(in the rows, 128 means zero)
Which row each row swaps with, under one turn or mirror:
Q294: [120 189 156 118 128 128 113 161 155 162 122 131 159 107 122 151 149 128
 109 147 130]
Q909: [113 180 156 118 123 120 123 157 140 161 122 130 162 105 116 155 157 120
 115 155 136]
Q885: [120 158 129 147 131 122 101  93 117 134 105 131 153  83 115 184 140 154
 125 109 106]
Q872: [116 157 120 144 119 125 105  89 107 131 106 139 165  91 126 170 168 135
 111 102  93]
Q636: [130 144 149 170 115 153  84 156 150 148 113 120 182 120 122 161 142 114
 113 105 125]
Q928: [137 145 147 138 107 114 116 149 139 153 104 151 160 120 123 167 133 106
 136  91 112]
Q738: [117 180 154 117 132 130 126 147 147 159 124 139 150 109 117 153 155 118
 118 165 132]
Q501: [132 131 152 143 129 126 102 127 138 111 107 148 130 127 150 155 169 123
 116 155 128]
Q673: [112 137 147 178 157 128 120 137 155 136 131 116 162 110 142 150 198 139
  96 118 118]
Q48: [112 119 139 179 159 130 127 140 154 150 114 119 149 111 147 157 192 134
 114 123 109]
Q819: [120 175 131 178 130 110 121 157 119 125 122 117 152 104 161 138 151 106
 127 113 122]
Q349: [130 140 153 172 116 158  89 156 157 136 123 136 169 112 121 161 151 112
 111  98 127]
Q187: [118 130 143 171 166 123 131 134 146 139 128 124 157 107 148 155 191 140
  94 130 111]
Q629: [134 145 152 153 123 126 107 131 139 108 116 163 134 119 146 154 166 129
 126 154 136]
Q64: [ 99 125 111 132 161 135 122 131 116 165 134 123 157  95 133 160 163 116
 102 142 109]
Q481: [128 148 152 175 113 158  93 153 149 151 111 123 184 117 127 155 156 108
 114 109 130]
Q89: [114 146 116 138 131 130  96 109 102 139 100 141 182  95 113 182 155 133
 128 101 108]
Q291: [ 90 128 106 148 156 141 130 140 125 152 126 137 151 105 128 165 157 123
  93 151  95]
Q516: [111 188 132 149 107 120 100 140 153 173 147 152 149 124 129 173 179 129
 130 140 123]
Q691: [104 185 129 148 103 130  97 143 151 163 146 158 151 131 140 166 174 129
 139 137 121]
Q882: [102 197 133 151 111 123  99 144 147 165 139 141 153 127 147 181 178 123
 127 141 125]
Q677: [104 183 131 155 107 120  97 140 150 162 152 149 141 131 130 180 172 115
 131 140 124]
Q857: [100 133 112 126 153 137 128 130 126 163 149 148 155 102 125 158 149 116
 104 148 102]
Q154: [115 190 151 120 126 122 116 155 156 151 127 136 155 111 133 148 144 121
 114 152 132]
Q240: [108 181 147 167 138 143 101 119 110 127 123 125 134 141 129 160 164 145
 140 114  86]
Q685: [105 173 148 174 148 128  95 108 116 118 121 125 140 128 131 167 154 141
 139 119  81]
Q575: [146 154 146 146 107 114 122 154 149 156 101 149 158 127 119 179 147 110
 136  95 116]
Q23: [112 143 114 154 136 125 102 103 101 134 104 142 167  88 126 185 162 141
 136 111  98]
Q53: [106 123 123 142 149 150 124 146 110 157 127 131 138  91 130 164 150 128
 105 143  84]
Q235: [117 180 156 120 130 124 124 155 150 153 131 128 150 108 127 142 151 126
 104 162 124]
Q679: [137 147 143 142 103 110 119 153 139 148  97 134 162 114 131 163 138 115
 138  83 113]
Q346: [120 144 155 170 112 145  78 149 154 141 117 119 179 112 127 162 148 113
 106 105 136]
Q833: [118 184 136 151 136 144  98 108 129 114 128 119 137 125 133 157 165 146
 138 121  84]
Q610: [134 150 141 151 107 109 115 143 133 142  99 144 166 118 133 170 129 105
 139  90 127]
Q275: [144 150 152 157  98 115 124 155 144 146  98 145 158 121 124 169 146 108
 131  99 122]
Q75: [112 142 122 140 123 132 102 102  95 138 107 138 153  91 113 180 158 136
 135 109  97]
Q727: [109 122 136 171 159 123 120 137 150 135 119 113 156 124 135 146 194 141
 105 115 113]
Q400: [114 174 154 124 121 125 124 155 139 154 133 139 146 106 123 148 154 120
 108 161 142]
Q641: [111 145 132 146 110 124 109 108  95 145  94 129 175  89 119 179 157 134
 122 108  99]
Q930: [107 183 139 162 149 132  98 103 123 127 121 127 129 138 126 154 169 139
 132 119  86]
Q847: [114 126 143 166 166 129 120 132 155 143 129 125 166 121 146 147 196 140
 110 117 124]
Q111: [113 132 114 138 155 145 117 133 107 156 145 127 147  96 136 156 164 124
  92 145  97]
Q161: [118 127 112 144 151 124 136 134 127 167 142 116 138 108 133 175 152 125
  91 141 106]
Q484: [141 150 146 157 109 105 125 141 144 141  93 145 163 118 124 172 141 113
 143  95 111]
Q505: [108 191 133 155 102 132  90 143 149 170 135 142 142 126 130 170 185 128
 131 137 126]
Q431: [124 154 116 134 137 122 114  93 113 138 112 135 175  82 133 181 173 134
 134 114  97]
Q925: [114 125 145 167 160 117 122 130 145 136 143 119 155 116 143 152 196 137
 100 126 110]
Q194: [130 144 137 168 120 156  83 155 162 147 117 124 175 125 125 156 153 110
 118 102 131]
Q692: [ 95 130 115 133 156 137 118 144 128 159 143 125 136 103 114 164 159 109
 100 144 107]
Q649: [112 150 129 136 123 115  90  98 110 139  97 126 161  90 122 186 166 128
 128  97 107]
Q816: [111 179 124 177 135 104 123 151 123 122 124 117 144  96 142 138 160 109
 136 108 116]
Q832: [117 180 139 165 142 132 107 112 116 113 121 133 138 126 135 170 155 147
 132 114  76]
Q990: [109 179 143 171 139 137  96 115 128 119 125 135 132 145 138 173 162 139
 133 119  83]
Q397: [102 136 114 129 146 137 120 142 108 176 140 141 147 102 123 162 167 119
  93 141 103]

Q235 swaps with Q484
Q23 swaps with Q111
Q187 swaps with Q832
Q819 swaps with Q629
Q882 swaps with Q349
Q928 swaps with Q909

Which row each row swaps with, under one turn or mirror:
Q932: [ 85 126 135 121 119 131 146 104 130 139 118 132 156 124 142 149 143 148
 126]
Q472: [175 133 134 119 127 128 129 153 103 134 168 125 139 121 121 155 145 151
 145]
Q223: [143 130 127 120 129 140 147  83 127 127 182 131 135 126 131 127 153 138
 123]
Q456: [100 127 131 131 128 134 147 129 134 129 138 134 167  89 129 159 156 127
 157]
Q476: [132 109 139 107 109 108 155 137 131 155 137 145 161 100 139 154 153 160
 113]
Q471: [141 123 148 114 127 117 130 125 106 126 161 133 104 137 107 143 151 145
 106]
Q976: [151 115 155 115 128 107 135 137 123 119 145 145 122 129 128 141 146 141
  87]
Q592: [ 86 131 127 127 125 138 150  96 120 128 117 136 151 118 130 143 142 144
 125]
Q42: [149 124 138 121 134 164 143  98 129 126 125 151 147 141 166 127 135 130
 128]
Q98: [116 134 113 128 146 175 145 125 131 118 149 104 130 126 108 130 124 132
 135]
Q796: [186 106 138 123 122 143 150 149 140 148 142 141 139 101 105 124 152 143
 133]
Q303: [170 105 127 114 130 110 125 139 136 150 117 135 120 122 146 143 131 152
 108]
Q874: [166 112 134 123 105 127 159 155 135 143 104 141 155 114 101 142 137 134
 136]
Q425: [110 149 107 142 136 135 127 131 126 140 150 116 133 135 128 107 154 138
 145]
Q401: [159 146 124 127 121 142 141  81 104 134 125 135 149 119 113 140 138 133
 148]
Q120: [162 113 136 106 116 138 139 181 150 144 133 138 131 118 146 136 137 145
 133]
Q827: [150 134 113 152 130 168 141 112 146 125 135 117 148 119 145 113 126 121
 126]
Q723: [157  95 157 101 116 142 168 119 120 132 128 152 135 114 145 157 120 146
 123]
Q323: [150 122 120 130 146 152 148 114 149 112 145 109 134 129 132 127 152 136
 173]
Q37: [123 112 139 112 120 134 146 176 102 129 138 136 159 122 113 124 128 140
 120]
Q198: [142 114 155 103 104 124 145 134 122 148 133 159 121 105 141 173 151 148
 122]
Q412: [174 114 140 108 120 133 142 172 139 138 135 141 161 113 144 151 144 137
 129]
Q917: [150 116 153 121 120 125 158 127 100 130 145 145 115 130 126 151 146 161
  93]
Q252: [126 149 132 123 115 135 148 182 123 139 115 139 134 107 116 156 148 134
 127]
Q821: [111 147 136 120 112 137 151 176 117 140 138 140 161 117 126 143 154 145
 135]
Q230: [116  75 127 118 126 141 148 154 137 143 116 119 118 103 114 139 136 142
 132]
Q913: [155 131 122 137 127 129 144  89 143 152 133 130 103 118 151 143 148 146
 135]
Q216: [131 120 108 157 103 147 139 123 127 145 138 121 127 112 114 127 117 106
 121]
Q937: [136 123 132 134 120 132 138 163 139 146  93 133 131 133 128 142 155 144
 166]
Q988: [161 126 108 143 136 164 137 105 155 138 147 114 153 127 135 124 137 135
 131]
Q559: [149 132 123  99 157 150 127 116 144 120 133 114 128 115 153 144 129 120
 140]
Q398: [115 130 126 144 132 154 158 134 141  94 146 125 141 113 124 127 120 130
 105]
Q875: [119 147 128 116 117 131 142 170 163 136 144 145 114 123 123 138 145 148
 121]
Q377: [126 135 133 140 115 150 146 118 120 124 132 146 111 119 123 125 152  94
 154]
Q720: [146 121 125 130 135 146 148 113 154 132 135 125 164  92 144 125 143 126
 167]
Q330: [153 102 136  93 135 129 145 134 116 145 120 126 137 109 126 157 151 181
 152]
Q410: [ 88 144 127 131 125 131 141 108 118 144 128 134 117 104 132 140 155 148
 141]
Q296: [175 103 134 125 123 124 140 147  94 135 149 134 127 110 146 147 122 134
 124]
Q267: [118 101 139 118 116 156 149 172 130 132 145 136 117 122 152 147 154 140
 152]
Q666: [168 126 135 119 126 160 144 142 130 152  97 143 135 117 126 143 151 141
  98]
Q31: [131 121 141 102 128 117 133 136 106 129 153 140  99 128 102 147 153 152
 115]
Q62: [118 136 111 135 136 147 134 133 123 128 167  97 141 121  98 123 128 140
 124]
Q805: [131 116 125 134 133 150 142  72 129 130 152 121 122 110 136 149 135 143
 120]
Q877: [106 136 129 110 130 124 145  86 140 146 136 132 134 128 152 148 126 146
 132]
Q529: [109 133 133 120 124 124 138 166 129 142 112 134 153  96 102 152 146 138
 123]
Q826: [118 138 130 124 149 166 135 127 126 112 163 121 131 125  96 126 151 131
 138]
Q396: [131 121 111 131 120 167 143 105 135 170 134 139 142 135 159 131 135 149
 148]
Q372: [184 113 132 108 129 153 148 163 126 144 120 146 123 119 128 134 128 146
 135]
Q286: [141 113 130 128 126 149 137 134 126 143 166 136 128 114  73 143 156 145
 126]
Q49: [117 109 148 105 120 140 148 131  95 127 146 142 117 109  98 142 126 146
 117]
Q224: [155 134 107 136 143 158 147 113 138 134 112 123 140 111 156 125 125 131
 153]
Q4: [152 106 128 136 134 154 139 123 121 111 128 113 133 139 102 125 114 120
 149]
Q376: [104 129 133 117 131 137 138  97 159 137 128 137 147 137 153 133 141 141
 113]
Q645: [130 129 113 137 118 157 145 111 128 157 133 119 184 120 130 147 132 160
 145]

Q230 swaps with Q377
Q720 swaps with Q796
Q323 swaps with Q874
Q805 swaps with Q198
Q476 swaps with Q223
Q398 swaps with Q875

